Some points, each followed by its number:
[  1  -5  -7  -4  10   3  -3  39  60  35 -19 -18  -1 -17 -30 -28 -11   3
  -1 -13 -14  -6   2   3] 0
[ -9  -6  -3 -15 -15 -17 -13  56  15 -31 -36 -28 -27 -29 -30 -26 -22 -12
 -13 -16 -13  -9 -10  -5] 1
[  0  -6  -9 -15  -8   1  -9 -26   1  24  30  11 -20   8  47  65  56  24
  -1  36  54  48  25   0] 2
[ -9  -1  -4 -17 -19 -17 -19 -22 -33 -25 -33 -39   3  54  57  11 -20 -10
  -3 -16  -4  -5  -9  -5] 3
[ -7  -5 -10 -13 -10 -17 -21   1  59  -9 -38 -39 -22 -25 -31 -26 -19 -11
 -11 -16 -13  -8  -9  -7] 4
[ -8  -6  -7 -13 -20 -15 -22 -31 -25 -31 -27 -35 -30  12  59  48   1 -12
  -3  -9  -6  -3  -9  -6] 5
[ -9  -4  -3 -15  -9 -17 -18 -30 -23  27  56  23 -22 -28 -27 -27 -10 -10
  -6 -14 -14  -9  -9  -1] 6
[  4  -5  -9  -1  16  12 -12  33  59  38 -19 -14   6  -8 -29 -29 -10   6
   2 -13 -14  -7   0   0] 7
[ -9  -6  -9 -12 -20 -15 -23 -23 -32 -24 -38   2  62  18 -31 -17 -22  -4
 -13 -13 -13  -5  -8  -6] 8
[ -7  -6  -4 -18 -19 -14 -14 -25 -35   0  56   3 -31 -22 -23 -24 -20 -12
  -7 -16 -11 -11  -7  -4] 9
[  9   1  -2  -9  -3  43  68  53  13 -29 -27 -37 -19 -13 -22 -29 -22  -6
  -1  -8 -12 -12  -6   1] 10
[  6   6  -8  -3 -19  19  57  61  31 -16 -27 -28 -29 -15 -21 -29 -18 -10
  -3  -8 -12 -10  -8   0] 11
[-10  -5  -8 -13 -19 -18 -15 -26 -25 -36  -2  54  13 -30 -21 -24 -12 -11
 -11 -11 -11  -8  -9  -4] 12
[  7   6  -3 -18 -17   0  15  17   6 -25  -5  36  62  52  16 -27  13  37
  30   7  -8 -11  -6   6] 13
[ -6  -3 -10 -15 -15 -12 -17 -32  34  45 -30 -36 -29 -21 -27 -29 -17 -12
 -10 -16 -15  -8  -7  -5] 14
[ -1  -4  -1  -2  -5 -11 -23 -31 -19   2  13   3 -26  10  50  64  51  16
   3  30  35  21   2  -7] 15
Which three points above are nearest to each new point by angle? Their numbers follow each, nearest first.
[ -6  -7  -9 -18 -15 -15 -19 -32 -34 -25 -36 -28 -29 -23  28  65  33  -8
  -9  -6  -9   0  -9  -7] 5 15 3
[ -5  -6  -1  -1  -2  -7 -21 -31 -21  -2   6  -7 -28  21  56  63  41   3
  13  28  22   8  -7  -7] 15 2 5
[ -7   0  -8 -17 -20 -18 -12 -25 -30 -28 -37 -23  35  64  33 -14 -21  -5
  -8  -7  -5 -12  -7  -6] 3 8 5
[ -8  -2   1 -15 -17  38  61 -27 -34 -29 -36 -34 -32 -31 -27 -25 -22 -12
 -10 -17 -14 -10  -9  -5] 10 11 1
[ -3  -6  -1  -1  -2  -7 -21 -32 -21  -2   8  -4 -31  17  54  65  46   9
   9  28  27  12  -4  -7] 15 2 5
[ -8  -7  -7 -18 -14  -7 -22 -25 -32 -36 -11  34  61  34 -13 -28 -17  -7
  -9  -4  -8  -8  -7  -6] 8 12 13
[  4  13   8 -10 -20 -15  -7   2   9  -5 -35  10  52  62  38  -3  -5  29
  28   9  -7 -10  -5   7] 13 3 8
[ -4  -5  -9 -16 -21  -9 -12 -31 -26 -35 -32   8  58  51   3 -27 -20  -5
 -12  -5  -9  -8  -8  -6] 8 3 13
[ -7   5  10   0 -12 -20 -23 -19  -4   1 -20 -19  36  62  54  18 -21  18
  24   7  -9  -9  -5   7] 3 5 13
[  7   9  -5  -1  23  46  44  14 -28   4  40  55  51  17 -28  11  43  54
  36   7 -15   4   8   5] 13 2 15
[ -2  -7  -6 -16  -1  23  33  20  -8 -21  21  49  60  38  -6 -10  26  43
  32   8  -9  -8  -7   0] 13 8 12
[ -8  -6  -6 -19 -10 -13 -21  20  54 -20 -37 -39 -23 -25 -31 -26 -20 -11
 -13 -17 -12  -8  -8  -6] 4 1 0
[ -3  -6  -3 -17 -10  72  20 -28 -35 -27 -31 -39 -30 -26 -28 -28 -22 -10
 -14 -14 -15 -12  -7  -5] 10 11 1
[ -9  -5  -2 -10 -20 -14  26  55 -29 -34 -32 -38 -28 -29 -29 -27 -18 -13
 -13 -15 -12 -10  -9  -5] 1 11 10
[ -6  -2 -10 -14 -18  -8 -17 -31  11  57 -11 -40 -27 -18 -31 -26 -20 -10
  -9 -16 -14  -9  -6  -5] 14 4 6
[ -6  -6   1   7  16  18  -4 -21  12  36  38  14 -21  10  48  65  58  25
  -1  38  61  60  38   5] 2 15 5
